Rows swapped in pairs by one turn or mirror: which row each one swaps with
tizi: [-20 -22 -19   9   1 -12   2   2   0   5  -2  -7  17  -3  -8   0  16  12
   5]
livav: [-22 -16 -18  10   3 -11   0   3  -4   5  -1  -3  19  -7  -9  -4  16  14
   3]
kop: [-26  21  -1  15 -13   4 -17  -5  -4   5  11   3  12  15   6 -20   7  32
  13]
zila: [-35   6 -17  17 -20  -4  -1   8  13   3   8 -22  24  -6   5  12  -4   0
  22]
zuno: [-26  -6   9  26  -3   0 -10   8  28   1  -2 -20   1   3   2 -13  10  39
  -1]
gom: [-27 -15 -21  14  -3 -12   1   4  -4   7  -4  -5  18 -11 -13  -8  16  20
   0]
karis: [-35  -5   1  20 -13   9 -21  11  27  -4   5 -17  -6   6   0  -7   7  44
  12]
liru: [-20 -15 -18  13   0 -10   1   0  -4   9  -3  -8  19  -6  -9   2  19  11
   6]
zazi: [-22 -16 -19   7  -2  -7   0   3  -3   4  -6  -5  23  -5 -11  -7  17  18
  -2]
geb: [-19  18  -8  12  -5  -8 -24  -9  -5  -4  13  -5   9   3  18 -13  12  32
  15]
zor: [-30   8  -3  10  -6   6 -16 -10  -6  -8  19 -12  10   9   7 -22  -7  33
  21]
peto: [-30  15  -9  27  -5   9 -17  -8  -5  -8  14  -5   5   6   8 -22   6  38
  11]
por: [-42  10 -19  17 -23   0  -3   6   6  -1  -2 -23  22  -2   9  11  -2   5
  26]
rul: [-31 -18 -15  11   0 -16   2   2   1  10  -1  -1  19 -11  -6  -1  13  17
   4]
mobo: [-35   8 -17  18 -23  -6  -2   3  11   8   9 -23  24  -2   9   8   1   1
  25]
vopu: [-29  -9   5  24 -12  -1  -8  11  25  -1  16 -18   4  10   9 -11   0  46
   8]
napi: [-29  -1  -6  15  -6   7  -5  10  35  -8   6 -24  -4  10   1 -13  10  34
   5]
Zug: [-17   1 -12  18  -7   7  -3   5  23 -16   1 -19  -4  12  -1 -10  10  41
   1]
nup: [-30  -3  -9  23  -5   0  -5   7  24  -9  19 -11  -6  19   6   2   7  40
   8]
Vomi: [-43  10 -16  18 -25  -1  -4   8  10  -4   1 -21  20   1   3  13   1   4
  24]
mego: [-23 -15 -24  11  -1 -11  -1   4  -1   8  -2  -2  21  -4 -14   3  15  19
   5]
Dev: [-29   3  -8  22  -6  -3  -5   7  33  -7   3 -24  -5   4   4  -9   5  45
   6]
kaz: [-42   6 -15  17 -20  -8  -3   3  12   0   2 -27  27  -2   4   5   3   0
  23]
Kabim: [-39  10 -20  17 -26   0  -1   8  14   4   5 -26  25  -3   6   9  -1   8
  23]
gofa: [-40  11 -15  19 -26   0  -1   9  14   0   4 -24  28   2   3   7   3   5
  25]
mipu: [-24  -6  -3  17  -7   7 -10   1  31 -11   5 -16  -6  10   0  -1  12  41
   3]
Likel: [-23 -18 -21   9  -6 -15  -1  -3   1   5  -7  -6  23  -2 -11  -1  13  16
   3]
nefe: [-41   8 -21  17 -21  -6   1  -1  10   2   1 -20  16  -3   8  12   3   3
  27]
nelu: [-30  20   4  15  -6  -2 -20  -5  -6  -3   4   0   7  11  12 -12   6  36
  14]
rezif: [-24 -19 -13  15   1 -12   0   1  -2   7 -10  -6  19   0 -13  -3  15  16
   3]
kel: [-29 -20 -16  10   0 -13  -1   7  -3   4  -2  -5  13  -5  -9  -7  18  13
   1]
rener: [-21  11  -8  16  -9   8 -18  -9  -5  -5   2 -13  -4  13  17 -20   8  33
  18]
Gakat: [-32  21   1  20  -8  -2 -23 -11   2  -1  15  -5   6   4  15 -16  10  34
  16]
Tasa: [-24 -17 -17   9   1  -7   2   4  -7   5  -6  -6  21  -2 -11  -3  19  18
   4]
Sekos: [-37  10 -17  19 -26  -4  -3   6  15   2   7 -23  21  -2   6  13   3   3
  25]
botal: [-30 -10  -1  19 -15   5 -11  -6  22   1  10 -29  -1  12  -3  -8  16  45
  10]
Roz: [-30  17  -6  26 -14   4 -23   0   2   7  18 -10   6   1  10 -29   9  33
  16]
zir: [-23  -5  -4  20  -6 -11 -11   9  35 -10  14 -21   2   6   5   1  12  40
  14]
tesuz: [-28 -19 -19  14  -2 -11   3   4  -2   9  -6  -6  21  -8 -10  -2  14  24
   2]
Gon: [-39  11 -19  20 -24  -2  -4   3  14   2   1 -27  24  -2   8   6  -6   4
  20]
bug: [-25 -10  -4  19  -9  10 -14   8  23 -17   8 -10  -8  16   0  -5  10  35
   8]
kob: [-40  10 -22  20 -31  -6  -2   6  12   2   7 -19  17   1   5   7   1   4
  25]
reser: [-20  22  -3  24 -14   6 -16  -8   2  -8   1  -2   7  11  12 -14  -7  29
  17]
boter: [-29  22   1  21  -5   3 -20  -5   0   2  16  -6  12   2  11 -23   3  33
  20]
vinuv: [-43  13 -19  16 -17  -2  -4   8  11   2   6 -26  23  -3   6  11   5   1
  21]
zilas: [-29  23   9  17 -14   2 -20   8   0   5  11 -10  15   8   8 -20   5  34
  16]
zosak: [-29  17 -10  11  -3   0 -25   1   1  12  13  -9  -4   3  14 -20   9  33
  17]
Kal: [-27  -5  -5  18  -2  -1 -11   1  33 -12   9 -13  -7   7   1  -7   8  43
  11]

zor swaps with botal
zuno swaps with reser
napi swaps with kop
Roz swaps with bug
Kal swaps with Gakat
kel swaps with kob

